(in the rows, 128 means zero)
Turns, then the turns between two rows, first turn first; the first pair answered:
Q_232 (before => after):
[ 80 136 106 136 133 124 126 118 123 176 113 147] => [ 80 123  98 138 124 122 130 125 116 179 119 136]
[131  75 101 149 125  80 126 150 126 137 133  97] => [129  80 109 141 123  89 136 159  99 113 137  97]
[133 130 143 113 140  94 119 129 150 158  97 118] => [134 119 133 114 124  88 118 134 143 162 107 106]
[114  83 105  89  89  95  99 134 140 181 159 117] => [116  81 111  80  78 104 110 152  98 153 164 109]
Q_895 (before => after):
[103 147 122 149 147 124 123 110 144 174 137 134] => [110 127 114 153 125 113 122 124 144 180 148 118]
[118 125 126 126 143 142 134 123 111  85 154 164] => [112 138 124 123 156 137 128 116 131  94 149 167]
[137 115 132 147 132 103 107 102 159 172 112 140] => [144  89 129 147 104  93 120 123 141 168 128 123]
[137 121 126 142 123 134 153  89 146 142 163 140] => [136 111 122 142 125 133 155  93 140 134 164 132]
Q_527 (before => after):
[141 105 145  96 110 116 137 164 102 110 130 122] => [122 151 145 115 170 131 113 115 152 131 111 149]
[140 125 131 125 131 106 129 141 120 124 128 137] => [139 136 135 130 147 110 127 129 131 130 124 139]
[151 121 161  93  98 147 130 168  73  85 117  96] => [123 167 141 137 174 156  94  83 178 152 107 126]
[142 134 145  81  88 113 143 187  70 102 127 135] => [113 190 134 127 174 128 109 104 173 163 111 174]
Q_997 (before => after):
[129 136 118 119 129 131 126 136 122 115 129 130] => [133 127 114 119 127 127 125 137 127 119 130 132]
[124 141 122 140 156 143 143 142  88  91 134 127] => [134  90 109 138 109 108 130 169 109 122 139 114]
[ 81 149 111 153 164 152 112 125 138 143 139 141] => [ 76 115  96 166 140 137 119 136 122 150 159 121]
Pairs:
Between the rows of a pair lie 2 to 3 turns.
[ 90  65 129 147 130 137 131 116 164 169 145 124] => [ 80 113 147 155 170 174 145  94 142 135 142 137]  Q_997 Q_997
[110 159 136 126 143 152 125 125 115  93 136 140] => [134 138 146  97 118 118 109 156 139 110 109 136]  Q_997 Q_997 Q_527
[130 140 102 122 136 109  90 130 188 126 120 141] => [112 102  74 152 111 120 115 129 145 115 162 117]  Q_997 Q_527
[144 162 115 152 153 155 153 132 128  99 123 153] => [154 135 115 142 120 146 161 155 100  87 126 135]  Q_527 Q_527
[157  77 150 112  84  79  82 156 153 149 100 118] => [110 126 125 186 163 137  90  68 174 160 132 136]  Q_527 Q_997 Q_527
[ 78 187 110 176 182 188 172  67  53  83 155 147] => [108  68  88 152  55 121 182 147  32 107 185  95]  Q_997 Q_232
[145  81 117 172  83 121 137  87 165 172 154 134] => [128 145 137 172 145 177 157  59 140 126 148 157]  Q_997 Q_997
[157  87 122 101 103 142 109 159 132 160 146 129] => [147 107 123 117 134 144  99 130 165 178 138 138]  Q_527 Q_527
[112 116  95 137 143 130 127  83 194 156 123 143] => [112 156 124 125 161 174 155  93 119  81 125 146]  Q_997 Q_527 Q_527
[142  89 101 133  86 108 143 137 126 128 151  90] => [131 116  96 156 129 114 122  95 171 158 148 110]  Q_527 Q_527
[116 165 128 159 162 149 130 104  96 107 126 134] => [129 171 134 145 170 134 110 106 131 118 103 149]  Q_997 Q_997 Q_997
[116 145 135 128 145 151 138 134  91  73 130 154] => [102 147 123 149 169 148 127  99 135 103 131 161]  Q_527 Q_527 Q_527
[117 113 106 156 124 109 112 115 178 176 128 133] => [133 162 145 112 149 126 100 131 174 142  90 153]  Q_527 Q_997 Q_527
[157  91 130  79  65 114 116 179 100 113 118 126] => [150  95 130  90  69 130 133 171  66  94 134 120]  Q_997 Q_997 Q_997
